Where one turn sends some rows of the set: a few examples, then the rows asked:
kegun: -7, -2, 2, 12, 2, 19, 2, 8, 6, 7, -7, 5, -16, 11, 7, 3, -13, 14
seg: 1, -6, -2, 4, 7, -3, 1, 13, -3, -7, 22, 4, -8, 6, 8, -3, -7, -9
Nenin: -2, -12, -6, 12, 14, 4, 3, 15, 4, 0, -7, 12, -10, 11, -13, 14, 3, 12
Nusi: -5, -6, 3, 10, 4, 17, -2, 7, 5, 5, -4, 3, -14, 14, 9, 3, -12, 17
Par: -2, -6, -6, 12, 10, 5, 0, 10, 4, 3, -12, 10, -13, 13, -9, 14, 3, 12
kogi: -2, -18, 0, 22, -3, -1, 15, 10, 5, -6, -7, -6, -8, 15, 4, 6, -6, 3
sifut: -6, -7, 7, 11, 3, 19, 3, 11, 9, 5, 1, 5, -17, 11, 7, 2, -15, 15
faben: -2, 3, 2, 4, 4, -5, 14, 21, 4, -11, 10, 2, -20, 0, -9, -5, -1, -7
Pib: -5, -3, -1, 6, 10, 14, -2, 11, 6, 6, -9, 9, -15, 13, -2, 10, -4, 19
gez: 6, 0, 2, 0, 11, -1, -4, 18, -3, -3, 14, 3, -9, 11, 12, 6, -8, -10
tubak: -6, -11, 2, 19, -6, 9, 7, 1, 6, 0, -4, -2, -15, 12, 10, -1, -12, 9
kise: -5, -8, 1, 17, -4, 11, 8, 6, 5, 3, -8, -3, -11, 14, 13, 2, -13, 7
zota: 4, 7, 10, -4, 7, 1, -3, 29, 6, -3, 6, 7, -12, 15, 7, 2, -4, -3
govam: -6, -13, 2, 17, -3, 11, 5, 3, 4, -2, -4, -2, -11, 14, 12, -1, -13, 11
fanuv: -5, 3, 9, -8, 10, -1, 10, 27, 8, -8, -2, 1, -20, 10, -4, 0, -1, -5
rus: -5, -8, -10, 14, 10, 6, 5, 10, 2, 2, -10, 10, -9, 10, -11, 9, 2, 13
bamop: -5, -8, -7, 10, 10, 5, 5, 12, 6, 0, -14, 9, -12, 13, -10, 12, 3, 14
Nopab: -1, -18, -6, 19, 6, -4, 11, 13, 3, -6, -9, 2, -7, 14, -8, 13, 2, 5
sutig: 2, 9, 6, -1, 8, -2, 9, 27, 4, -7, 2, 0, -21, 7, -6, 3, -2, -9
Lolo: 1, 1, 10, -9, 12, 0, 2, 26, 3, -4, 1, -3, -13, 16, 8, 5, -3, -5
fasa: 7, 7, 6, -3, 11, -1, 0, 26, 0, -4, 5, 1, -15, 12, 5, 8, -5, -10
Kevad: -4, -14, -3, 22, -6, -1, 12, 3, 5, -5, -10, -4, -13, 13, 1, 4, -4, 5
kiz: 1, -9, 3, 5, 7, -6, -2, 14, -4, -7, 17, 3, -4, 6, 5, -11, -5, -6
nuze: -5, -6, 1, 8, 13, 16, -1, 15, 7, 6, -1, 13, -16, 10, -5, 9, -6, 17
begop: 3, -7, 7, -4, 13, -1, -4, 19, -4, -5, 11, -2, -5, 16, 13, 1, -5, -5
Dul: -7, -2, -3, 10, 9, 16, 1, 11, 5, 7, -8, 11, -14, 9, -5, 6, -5, 16
zago: -3, -5, -2, 6, 4, -5, 9, 13, 1, -10, 20, 4, -14, 0, -3, -8, -4, -8
Sut: -6, -14, -8, 18, 3, -2, 11, 8, 6, -7, -14, 3, -9, 13, -8, 8, 2, 8
Galaf: -2, -11, -7, 18, 3, -3, 9, 8, 4, -4, -15, 2, -12, 14, -8, 11, 3, 7
peda: -10, -3, 5, -1, 9, -4, 13, 22, 7, -14, 5, 4, -19, 4, -10, -8, -1, -5
nop: -3, -14, -11, 19, 4, -1, 10, 7, 2, -2, -11, 2, -5, 12, -6, 9, 2, 7
nak: -9, -12, 1, 4, 9, -5, 7, 15, 0, -15, 15, 5, -11, 4, -5, -12, -3, -4
Nalef: -2, 1, 3, 4, 3, -9, 10, 25, 6, -13, 8, 8, -13, 6, -12, -7, 4, -3
bunug: -1, 6, 8, -6, 8, -4, 7, 27, 11, -4, -2, 4, -17, 8, -2, 0, 0, -9
zogum: -4, -13, 7, 17, -5, 10, 11, 9, 8, 0, -2, -5, -14, 14, 12, 1, -15, 8
tedu: -3, -14, -5, 21, -3, 2, 12, 4, 3, -2, -10, -4, -6, 14, 6, 5, -6, 4
makob: -7, -17, -3, 21, -4, 1, 11, 4, 4, -7, -9, -3, -9, 14, 3, 1, -6, 6
fut: -3, -13, 2, 2, 11, -4, -1, 13, -5, -10, 18, 2, -4, 10, 6, -7, -5, -4
butiv: -5, -7, 3, 8, 5, -7, 6, 17, 1, -12, 12, 7, -10, 1, -6, -15, -3, -7
Guvar: -1, -8, 1, 8, 0, -11, 9, 18, 3, -13, 16, 6, -7, 6, -3, -10, 1, -4
Kota: 6, -4, 7, -3, 9, -4, -5, 18, -2, 0, 13, 0, -3, 12, 12, -2, -4, -5
Lofi: -4, -4, -2, 9, 9, 14, -5, 8, 5, 7, -6, 11, -16, 12, -1, 9, -5, 16
vulav: 1, -8, 3, 6, 0, -7, 2, 16, 1, -9, 19, 4, -4, 11, 10, -7, -4, -5
Kav: 5, 4, 9, -8, 10, -3, -1, 25, 5, 1, 3, 0, -10, 13, 8, 4, -2, -6
zula: -6, -6, 2, 13, 1, 16, -2, 4, 6, 6, -2, 5, -17, 12, 8, 2, -12, 14
zenan: 4, -1, 8, 0, 3, -1, -4, 21, 3, -4, 14, 5, -6, 15, 15, -1, -7, -4
dabab: -7, 1, 5, 2, 6, -6, 10, 23, 9, -11, 3, 7, -17, 3, -9, -9, -1, -9
rimar: 1, 8, 8, -2, 7, -3, 4, 31, 7, -8, 2, 9, -16, 10, -7, 0, 1, -2

begop -> fut
kogi -> Nopab
Now these:
Kota -> kiz
faben -> sutig
tubak -> Kevad
tedu -> nop
vulav -> Guvar
govam -> makob

Where one turn sends some rows of the set: a few examples, then the rows asked:
Kuv: 7, -8, 14, 23, -4, 13, 10, -18, 4, -4, -8, 8, 7, 5, 9, -3, -16
Kuz: 9, 2, 16, 12, 4, -2, 12, 3, -15, 0, -5, -12, 5, -4, -8, 6, 5
Buli: 2, 2, 17, 15, 9, 13, 19, -4, -8, -21, -4, -6, 6, -1, 11, 5, 4
koge: 6, 2, 20, 24, -2, 17, 11, -18, 3, -5, -12, 5, 6, 1, 9, 0, -15
naba: 9, 8, 14, 1, -3, 21, -2, -10, -6, -14, -8, 6, 10, 5, 5, 0, -1
neso: 5, 1, 12, -1, -3, -4, 2, -21, -13, 11, 1, 4, 6, 3, 7, -1, -2
daz: 9, -4, 13, 11, 3, -6, 12, 2, -13, 0, -2, -9, 6, -1, -10, 6, 4
Zepi: 2, -14, 8, 14, 7, 4, 19, -4, -5, -19, 3, 1, 9, 6, 7, 3, 1
Sug: 6, 11, 15, 1, 0, 17, -1, -12, -4, -13, -7, 8, 10, 5, -3, 4, -3
dif: 8, 1, 13, 0, -5, 0, 1, -20, -15, 11, 0, 1, 6, 2, 13, -3, 0
Momuv: 5, 10, 18, 0, -1, 1, 2, -21, -14, 11, -3, 0, 4, -1, 8, 1, -1
fiz: 14, -6, 13, 11, -1, 1, 11, 5, -17, 0, -3, -12, 6, -1, 1, 1, 7
tutet: 3, 1, 19, 24, 0, 13, 11, -20, 5, -4, -10, 7, 6, 1, 4, 2, -16
matov: 11, 0, 10, 0, -5, 18, -3, -9, -6, -13, -5, 8, 12, 9, 6, -2, -2
dip: 5, -7, 10, 14, 0, 5, 15, -14, 4, 9, 6, -20, 3, 7, 5, -2, -8
Pif: 4, -5, 15, 23, -1, 11, 11, -19, 6, -4, -8, 10, 7, 4, 4, 0, -17
nagod: 5, -9, 12, 15, 5, 11, 19, -2, -8, -20, -1, -4, 8, 3, 15, 1, 4
nizo: 2, 2, 15, 15, 3, 7, 16, -16, 4, 8, 3, -22, 1, 4, 1, 2, -7
fek: 5, 1, 15, 15, 2, 10, 15, -15, 2, 8, 2, -24, 1, 3, 7, -1, -6
givof: 3, 7, 15, 0, -1, -4, 2, -22, -13, 11, -1, 3, 5, 1, 4, 2, -2
fovu: 12, -9, 10, 11, 0, -4, 11, 4, -15, 0, -1, -9, 7, 0, -4, 2, 5
tok: -2, -6, 11, 14, 11, 1, 20, -6, -3, -19, 2, 2, 8, 4, -1, 8, -1
Fodo: 5, 5, 11, 1, 0, 12, -1, -13, -2, -13, -4, 12, 11, 8, -6, 4, -5
mokan: 7, 7, 16, 0, -4, 3, 1, -19, -16, 10, -3, -1, 5, 0, 13, -2, 1
Ropot: 8, -1, 8, 0, -3, 12, -2, -11, -3, -13, -2, 12, 13, 10, -1, 0, -4
Zabuv: 2, -3, 12, 14, 3, 3, 16, -16, 5, 9, 5, -19, 2, 6, 0, 1, -8
purul: -2, 3, 17, 15, 12, 7, 21, -6, -5, -20, -2, -2, 5, -1, 1, 9, 1
Demuf: 12, 0, 16, 12, 1, 2, 12, 4, -17, -1, -6, -14, 5, -4, -2, 3, 7
Zabib: 8, -4, 17, 23, -4, 17, 10, -17, 2, -4, -10, 5, 7, 3, 13, -3, -14
sabiv: 6, -5, 12, 15, 0, 9, 15, -14, 2, 8, 4, -23, 2, 6, 9, -3, -6

dif -> Momuv
purul -> Zepi
Now these:
tutet -> Kuv
sabiv -> nizo
Sug -> Ropot
Demuf -> daz

